The rows of T fall into several groups, and each row is roughly a mix of its group's hidden directions; one row fits no group.
T (126 x 10):
[[ 23  23  11  -7 -14  -2 -37  -3  22  16]
 [ 24  22 -11  15  19  -8 -29  -4 -29  -7]
 [ -2   9  10  30 -34   9  20   8   5  28]
 [ 15   4  25   8  25 -38  -9  19 -13  -6]
 [ -4 -36   7  -9 -12 -13 -41 -13   0   6]
 [-44   9  10  10 -13  -6  18   9 -16 -23]
 [ -9  18   6 -16 -43   6   3 -15  23 -16]
 [ -1  10  14 -10  22   5  17 -33 -35  10]
 [-30  -3  -6  25  15   0   0   6 -12 -41]
 [ -7  35 -19 -11   7  11  17  -5  -9 -35]
 [ -3 -19  -2  -4  15   8   0 -21 -42 -27]
 [  6 -17  -9 -20   1 -11  35   4  -8  37]
 [ -6  10  -9  -2 -27   1 -31 -19 -14 -34]
 [  5 -14  -1   7   3  41 -19 -12  34   1]
 [  2 -46  -7  21  -6  11   4   5   1  28]
 [ -3  -4 -24 -26 -26 -25  23 -12   7 -16]
 [-13 -28 -44   3  16   9 -15 -12   2  -4]
 [-16  18  -7 -18  24 -18  -1   4 -33 -26]
 [ -2   9  40  23  28  -1 -14 -16 -11   0]
 [-17  -6  13 -13 -25 -25 -30 -26   2 -10]
 [  9   5  14 -10  39 -16 -33 -18  -1   8]
 [  4 -19  15  17  18  16   7  -2  32  32]
 [  9  -3  26  34  31  11   5 -14 -10  15]
 [ 23 -34  -7  10   4  14 -10 -21  31  -7]
 [  0  14 -10  28  -6  -4  17 -38 -14 -23]
 [ 21  -8  18  19  42  10 -13 -17   8  -7]
 [-14 -15  18 -20  -8  -7  22 -23  36   4]
 [ 33  -9 -27 -23 -13   5  -5 -10  26  14]
 [ 19  22 -14   8 -20 -12  -1   1  23 -38]
 [  8 -18  35  -5   2  -9 -16  -9 -32 -23]
 [ -6 -21 -21  15 -28  12  31  22  -3   8]
 [ -1 -22 -10  -2   2 -41  22 -14 -26   0]
 [-10 -14   4  21 -28  26  -2  -8  24 -26]
 [ -3   5 -21   9 -16 -11 -20 -48   1  -6]
 [ 14 -11 -29  25  14   4 -11  -2  33 -21]
 [ 13  10  -9  41   2  19 -18 -25 -11  14]
 [ 15  40 -10 -26  19 -15  11  -5 -13  11]
 [ -3 -12 -27 -20 -38  12  23  -4   0 -14]
 [ -9  32  36  -1  -8 -14 -12  -5  26   9]
 [-12  39 -20  -5 -12   3  -7  30  19  -9]
 [ 11  27   4  11 -14  20 -25  -8   6  36]
 [ -6 -20  25  34  -1  22   7  16 -10 -22]
 [ -1  -1 -24  36  -4  -1 -28  17   6  25]
 [ -6 -19   6  40  -5  19   8 -24  23   0]
 [  6  -4   5   6  42  11  10 -21 -30 -13]
 [  9  -1  35  13 -10 -35   4  23  -9 -13]
 [ 25   2 -35  -4  -5  -5 -38   3  16   4]
 [  5  17 -12 -42 -14   4   8  14  31   2]
 [ -2  22 -14  -8 -20   1  34   3  -3 -35]
 [  5 -20  -2  16  32  20 -19 -14   7 -30]
 [  9   5  15  24  12  22 -34  -1 -12 -26]
 [-11 -36  20 -10  16  -5  14  -9   8  32]
 [-11 -17 -15  -2   8  32  11 -38 -17   8]
 [  6   8 -21 -12  13 -25 -18 -27   0  33]
 [-16   2  40  13   7  24  19   1 -10 -23]
 [-20  -1   7  -9 -26  21  17  13 -38 -10]
 [ 28 -10 -15  28 -11  22 -16   7 -23 -16]
 [  5 -19  -5 -20  -7  38 -22  -4  27   7]
 [-14 -21 -27   1   8   7  25  36 -13 -11]
 [ -7  35 -23 -20  18 -15 -10  -2  -4 -27]
 [-14 -33  -2  11  -4   9 -30  18  18  24]
 [  1  17  -2 -10  -1  22  32  32  26  -1]
 [  9  -3  13 -38 -21   8 -10  34   4  12]
 [-30 -35   8 -26   5  10  22  -7   7  -5]
 [-21  21  39  -4 -27   0  13 -15  -5  -1]
 [ -2   3   0  22  38 -22 -25  11 -15  13]
 [  4  24   1   2  -2 -23 -35 -18  30   2]
 [-16  19  13 -23 -30   5   8 -34 -11   6]
 [ 16   8  10   1  17 -27 -20 -27   6  32]
 [ 16   5  36   0  16  -5   0 -16 -11  37]
 [ -9 -15 -23  22  24   7  -8  24 -15 -28]
 [ -7 -40 -11   8  13   4 -32 -23   8  -1]
 [ 19   2  17   0  -5  11 -21 -44   3  20]
 [-16  -3  16 -30  18  -3  -6   0  14  40]
 [ -2 -10  20 -28   2   0  -3  25 -33  25]
 [-14  22   4  32  -5  -6  13  -2  17  38]
 [  3  29  -6 -18   7  -4  23  34 -22 -12]
 [  9   8  -9  24  14 -44  15  11   7 -17]
 [-17 -12 -35  -4   0  18  24 -19 -25   8]
 [-25  13  13 -14 -32 -12  22 -27   8  -5]
 [  9  -3  10 -37  19  -7 -24  -7  26  18]
 [ 14  18  -7  -5 -20  38 -32 -10   7   0]
 [ -7 -13   6  24  13 -10 -32   0 -39   5]
 [  7  27   8  17   1  36  10 -15  29  -5]
 [ 20   1   6 -11   9 -30  -2   4 -36 -28]
 [-13  -1   4 -15  -7 -22 -42 -24  11 -15]
 [-27 -12  -1  -9   1 -15  48   1  -9   8]
 [ 43  10 -10  -1  -4  -2 -34  13   3 -13]
 [-19 -12 -11 -30  25  21 -15   4 -24 -13]
 [ 11  28  29   1   8   6  33   2 -22 -13]
 [-26  28  21  -2 -17 -25  -3 -20  19  -3]
 [ -3  -8 -18  28   6  -6  10 -35  20  25]
 [-26  -2 -43 -17 -23   2  -5 -15   2  -2]
 [-30 -19 -13 -18   3  40  -2  12   6   2]
 [-15  13 -11   1 -39  -1 -22  -9 -28 -15]
 [  4  32  21  -2 -18 -13 -34  -4  12  17]
 [ -8  11  -8  -2 -34  25  -5  -1  25 -31]
 [ -3  -8   2  12  15   5   4 -39  16 -36]
 [-22   3   8  27  27 -20 -13   1 -32  -3]
 [ -6  11  34  22  17   1 -14 -32  -3 -18]
 [-11  11  -5 -19  20 -32 -15 -24 -26  -6]
 [  9  23  -6   3 -14   5   2  39  33 -13]
 [ -1  -6  18 -23 -25  17  -4  25   8 -33]
 [  9  31 -20 -26  -2 -25   8 -22 -15  -6]
 [ -2   2   7  14 -29 -18  15  30  -1 -33]
 [ -4 -12   6  -4 -26  22  21  10  35 -21]
 [-12  -5 -17  -3  15  44 -27 -13  -7   5]
 [ 14   9 -27  22 -15  14  -7  17  -5 -36]
 [  5 -22  20  13  26 -10 -30 -16  -2 -24]
 [ 13  17  38   3  10  26   8  11 -13 -25]
 [  0 -31  29 -13 -10  -5  21 -33  -3   0]
 [ 12  -8  11  -4   9   5 -18 -27  33  33]
 [  2 -22  22  12 -25  16  27  -4 -11  27]
 [-12   8 -34  -6 -29  27  19   7  13   4]
 [-31  18  -5  12   0   0  18  33 -20  16]
 [ 11  32  12 -16  38 -17 -17  -6  -4  -1]
 [ 34  -4 -15   7   5 -20 -13  16  30 -19]
 [ -4  10  -4   0  21   8  31 -16 -38 -17]
 [ -8  20  25 -24 -18 -21 -23 -24   3   6]
 [  0  -9   4 -38  -7 -16 -36  18 -14   0]
 [-37  20   0   9 -17 -10  -7  32 -10 -15]
 [  3  20  10   8   2  36 -31  -4  25   9]
 [ -1  -2  -3  23 -16 -26  35  27   2 -16]
 [-26   0 -13  12   4 -14  -3  34 -35   4]
 [  1  17 -17   6 -22  10  32  35   7 -11]
 [  4  28 -19 -15   8  10 -15   3  28  32]]
Each list below has four rows that fit no group; the rest each fit one group, if only roughly. Name those rows in the order they come.
- Z957: [ 15   3  29  22  -9 -17  12 -27   0  29]
- Z207: [  2 -34  11  12  15 -34 -10  -4 -19  19]
- Z648: [ -9 -15 -15  25 -11 -21   7 -32 -22 -18]
- Z896: [ 13  17 -17 -18 -21  34   0 -14  24  11]
- Z109: [ -5  15 -20  13   4  40   9 -26  13 -18]
- Z892: [-11  22 -30   6   5 -15  11  25  15 -29]
- Z532: [  2  -7 -32   4   8  -9  30  25   9 -28]
- Z422: [ 13   5  16 -12  33   7   2  25   3  35]
- Z745: [-14 -27  -4  -8 -31   9  10  21  22 -22]
- Z111: [ -7 -12   6 -28  -4   2   4 -23 -12 -43]
- Z554: [  3  -6  13  26  18  28  28  10 -26   1]
- Z701: [-14 -29   4   3  15   7  14  15 -43   7]
 | Z896, Z109, Z532, Z554
- Z796: [  0  -3  23 -41 -25   6   1 -15  21   4]
- Z788: [-34 -12  34  22   1   7 -16 -14  -4 -11]
- Z339: [ 14  -3  -8  -3 -20   7 -35 -38   7  13]
- Z673: [ 18  22 -15  -2  28 -32 -17  -2   1  22]
- Z300: [  0 -21 -13   7  44 -21  19  -2  -1  14]
- Z890: [  0  17 -20  13 -29  -8 -10  31  24 -12]
- Z665: [-23  13  21   2 -26  21  15   6  14 -30]
- Z748: [  4  27  15 -27 -34  10  -6 -18  -4 -17]
- Z401: [  7   1 -11 -29   9 -43  10  -3 -21   8]
- Z364: [ 28  -8 -13  15  17  26 -30  -2  -5 -23]
 | Z788, Z339, Z673, Z890
- Z27: [-15 -16   6 -12  -2  -2 -28 -34 -29  15]
- Z649: [-13 -10  17  22  42   4  13  22  -8 -10]
- Z919: [ -8  19   6 -22  22   4 -22 -40  -9   0]
- Z126: [-36  12  12 -40 -15   6  12   3   0  -6]
- Z366: [ 32  -3  -5  34 -14 -10   4 -21  17 -18]
- Z918: [-13 -31  14 -33   0  -4  17  14 -23 -12]
- Z394: [  0  22  39 -34 -17  -2   7  -5   8   3]
- Z619: [ -2   5  14  25 -10   7  20   6  45  12]
- Z488: [ 13  -9   4 -28 -16  -3  28 -25 -10  28]
- Z546: [ -2   6  23   8 -21  24 -12 -32  -3 -28]
- Z120: [ 12  34  10  13  30   3  -8  12 -29   6]
- Z414: [ 10  -6 -21  17 -13  -4 -36  20   7 -30]
 | Z27, Z394, Z619, Z414
- Z225: [ -8 -10  17 -17 -41 -22   5  24  -9  -6]
- Z446: [ -2 -23  30  15  12   3 -15  19 -32 -13]
- Z771: [  8 -18   8  16 -14 -13  24  37 -10  22]
- Z903: [  4 -21  26 -26   9 -24   4   2 -32  10]
- Z725: [-10  -4  29  31   1  27  25 -12  11  10]
- Z194: [ -5  23  -5 -11 -11  29  41  -6 -13   3]
- Z73: [-23  21   8  13 -15 -12 -25  -6 -37  -3]
- Z939: [  0 -46  16  15  -5 -11  15 -24   9   0]
- Z995: [-22  -7 -18  -5   9  43  19  17  11  -6]
- Z495: [-11 -40 -19  14   0  23   3 -24 -13  -4]
- Z330: [ -1 -19   8 -30 -15   6 -28   7  31  16]
- Z650: [ -1 -37 -28  21   7  26   9   6   5  10]
- Z41: [ -4   5   0 -12  15 -39  19 -13  -8 -32]
- Z150: [19  6 -9  0 28 21  0 43 -3 -8]
 | Z225, Z725, Z995, Z150
- Z445: [-16 -30   4  -4   8 -39  11  -3  14  22]
- Z412: [-11   4  25   2  -8 -20   6 -29 -31  23]
- Z860: [ 10  -2 -16  41  20  19   7 -25   1  13]
- Z51: [  8   7  52   1 -15 -17   4  -7 -12  11]
- Z681: [ 23  22  -1  21  40   1 -12  20  -2   3]
- Z887: [ -9  13  26  28   8  14 -22   7 -27 -19]
- Z83: [-25  24  23  13 -22   7 -15  -8  -5 -29]
- Z904: [ 20   2   5  13  34   8 -28  13  25 -14]
- Z857: [ -4  12  12 -31 -14 -28  26   1  12 -23]
- Z177: [ -3  -4 -16 -18 -36  -9   6   0 -28 -29]
- Z756: [  5  14  17   3  -2 -29 -26  14  14 -33]
 | Z445, Z860, Z681, Z177
- Z694: [ 11  -8  34 -12  25   4  -7  32 -21  -1]
- Z526: [ 17  -3  -6  25 -11   8  32  24  13  27]
- Z433: [ 11  20  11  34  26  11 -13  -7 -28   4]
- Z970: [-23  -4   0   7  -6  -3  23  24  40  17]
- Z484: [ -4  -8 -10  16  -6  14  45   3 -30  -6]
- Z206: [ 13  -3  -5  -4 -31  29 -10 -25   0 -30]
- Z972: [10 17 28 20 25 28 19 12  5  7]
- Z750: [ -2  19  -4  30  30   6   0   3 -14  34]
- Z185: [ 10 -11 -37 -18  -4 -34   3 -13 -12 -15]
- Z426: [  4  -6  -1 -10  -8  -7  52 -11  19 -11]
- Z610: [-22  21 -12 -31 -28  -8  23  -1   3  13]
- Z541: [  8  13  45 -21   2 -25  -1   5   8  10]
 | Z526, Z185, Z610, Z541
- Z592: [ -5  17 -15  15  -3 -29  -4  10 -39  20]
- Z809: [-13 -18 -24 -16 -30 -29 -13   0  -8 -19]
- Z242: [  7 -23   9   6   1 -26  -4 -45 -13  -2]
- Z144: [-3 38 27 13 -1 -9 22 13 17 15]
- Z942: [ 16  35  30 -12   1 -17   0  20   9  18]
- Z297: [ -5  -5  15  -7 -12  17 -48  23   2  -1]
- Z528: [-14 -26  -9   8 -37  -5   6  -9   4 -33]
- Z107: [ -7   1  -5 -20 -30   4 -16   1  -6 -44]
- Z17: [  4  38  10 -11   6  17   0  25 -22 -23]
- Z706: [-20   7  32 -10  15  13  -5  23 -19  27]
- Z289: [  1  10  29   7 -16  11 -18 -36  23   9]
- Z269: [-12   1   6  10 -19   1  18 -38  34   2]
- Z324: [ -9  -3  15  -2 -11   9  10 -42  34   6]
- Z370: [-25  -9   4  17  28 -11  19   1 -13  34]
 | Z592, Z144, Z706, Z289
- Z682: [  1   5  -1  35 -23  -9  18  30  21  11]
- Z451: [ 10 -11 -24  30 -22   5  -4 -16 -28 -20]
- Z245: [  9  18  22 -22  34  10   8 -14  12 -24]
- Z778: [ 11  24  46   2   3 -16   2   4  -4 -23]
- Z190: [-19  17  42   1  -8  12  20  15  14 -10]
- Z888: [ -6  -5 -27 -13 -28 -21 -10 -33   6 -14]
- Z710: [  5  30  -1 -19 -16  -7  39 -17  14   0]
- Z952: [ 4  9 -4 35 -6 23 41  3 -3  4]
- Z213: [ 28   0  -3 -20   2  -3   1 -12  41  24]
- Z540: [ 23 -11 -32 -10  -5  18  -8  37   7   4]
 | Z451, Z245, Z710, Z952
- Z354: [-18 -41 -13 -20  14   3  17 -10 -21   2]
- Z253: [  4  48 -18 -22   0  13 -12   8   7   3]
- Z281: [ 19  -4   8  -2  28 -20   5 -29  24  23]
- Z468: [ -7  14 -28  -2  -5  24 -12   8  22 -36]
- Z160: [-13  14  13 -36 -14  10  -3 -31  21  -5]
- Z329: [  0   4  -5  31  -8 -21  24  31 -20  13]
- Z538: [ 14  18  42  23 -16 -13  -5   6   0  17]
- Z728: [ 18   5  16   2 -42  -9  14  29   9  10]
- Z479: [ -4   3 -28 -21  -1   9   4 -47  -4  -5]
- Z894: [ 3 -3  8 30 25  1 41 -5 10 14]
- Z483: [ -2 -24 -42 -22  -6  10   0  11   7 -22]
- Z589: [-15  -6  -1 -16  -5 -33  -3 -23 -32  20]
- Z586: [-10 -17   6  16  29  15  26  32   0 -12]
- Z907: [-13  32  42   4 -16  -7 -16   1  -4   7]
- Z367: [-26 -11 -21  -4 -11 -37 -12  -7 -18 -19]
 | Z354, Z538, Z479, Z483
- Z216: [ 18 -21 -24  -7  10 -26 -10   4  26  26]
- Z334: [ -4  10   2 -31   7  -9  -4  14  -4  46]
- Z515: [  0  -5 -27  13  -7  21   3 -17  13 -42]
- Z258: [  2  -7   5  15  23  17 -26  -4  22  36]
- Z561: [ 10  17 -17  42 -28   8   1   2  -6 -16]
- Z411: [  3  14  16   7  -1  40  21  12  28 -10]
- Z703: [  8 -32  17  -5  -5  33 -12  -4  28 -13]
- Z543: [  6  17  20  -4  -3  -2 -33   2  33 -25]
- Z255: [-12 -23   6   4  -1  28  -4 -20  25  33]
- Z733: [-31  10  31  29 -20  -7   8  -1 -13   6]
 | Z216, Z334, Z703, Z733
- Z864: [ -8  -3  -1  11   1  25 -14  39 -19 -27]
- Z308: [  2  21  28  -9  -4  -1   8 -18  43  -7]
- Z974: [  0  19 -28 -15   5  22 -31  10   1 -26]
- Z28: [  1  27   1   3  -6 -27  -5 -34 -30   5]
- Z309: [ 19  28 -36  10   4 -19 -21  -4 -10 -11]
- Z584: [ -6 -41  -6 -14  -7  17  16  17  -4 -27]
- Z950: [  5   9  29   6  18  20 -22  -9 -29  22]
- Z773: [  2  34 -28   5  25 -13  18  -9  -4  20]
- Z639: [-20  -7 -14   6 -18  37  15 -11   0 -30]
- Z168: [ 17  17  -8   4 -17  12 -10 -36   8 -32]
- Z852: [-10  -7   3  11  10 -16  21  37 -14  30]
- Z697: [-12  -1 -19  25  -9  15 -12 -15  10  41]
- Z87: [ -2  12   6   0  -3  21 -54  -7  -3   1]
- Z116: [ 18 -24 -23 -20  -5  23  28  -5  17 -13]
 | Z28, Z309, Z950, Z697
- Z404: [ -8   3   8  30  18  -7   0   9 -19  42]
- Z416: [-33 -20 -32 -16   1  24 -13  -3  -4   2]
- Z742: [-38   3   5   0 -28 -10  20 -18 -21 -11]
- Z293: [ 14  13  27  -2  22  34  18 -21  -7   3]
- Z392: [-13  -3  13 -37  -2  19  -6  -8 -37  -5]
- Z504: [  4  -4  14   0  -5   6 -53  -3 -21  -7]
- Z322: [ -3  -3  -5 -26 -27 -38 -17   4  -1 -20]
- Z294: [-19   0  -8  27  11  15  32   6 -30  13]
- Z851: [-30 -16  -4 -25   3  -1  14  -7   8  39]
- Z517: [-11 -16 -22  33   9 -18  -2 -28 -19  10]
- Z275: [ 15  30  13   6  34  -6  16 -14 -22  11]
- Z201: [ -5  -3   8  28  36   7 -12  27 -10 -20]
- Z6: [ -3  26 -13 -20   5  18 -27 -24 -12 -23]
- Z332: [  3 -20  29 -23  18 -32  16   3  -8  12]
- Z691: [ -7   0   0  -8  -1 -48 -32  -8  -8   1]
 | Z416, Z322, Z294, Z851
- Z971: [ -6 -15 -29  13  17 -16 -10 -13 -39  -3]
- Z186: [ 17  -8  29  10 -16  10  20  24   3  31]
- Z534: [ 19  13   4 -22  27 -31   8 -11  14  23]
- Z78: [  5  27  13  29   8   0  23 -13  16  28]
- Z312: [ 27  14  17   5  -3  20 -30  -7  30 -11]
- Z785: [  8  -5  42   2  -4 -30  -5  -8 -19  20]
- Z768: [ 28  -7 -13 -10  27 -17   1   5  19  34]
- Z345: [ -8 -27  -6  10 -28  -6  -3 -36  13 -18]
- Z178: [ 17  18  18  -7  23 -11  -9  11 -41  -8]
- Z988: [  2 -14  24  24 -21  -7 -32  -3  21  17]
- Z977: [  1   6   8  16 -16  -3   4 -26 -28 -39]
- Z558: [ 19  25 -37   2   2   5   7  13 -16 -27]
- Z832: [ -1   8 -24  -2  -8  29 -12   5 -19 -39]
 | Z534, Z78, Z988, Z558
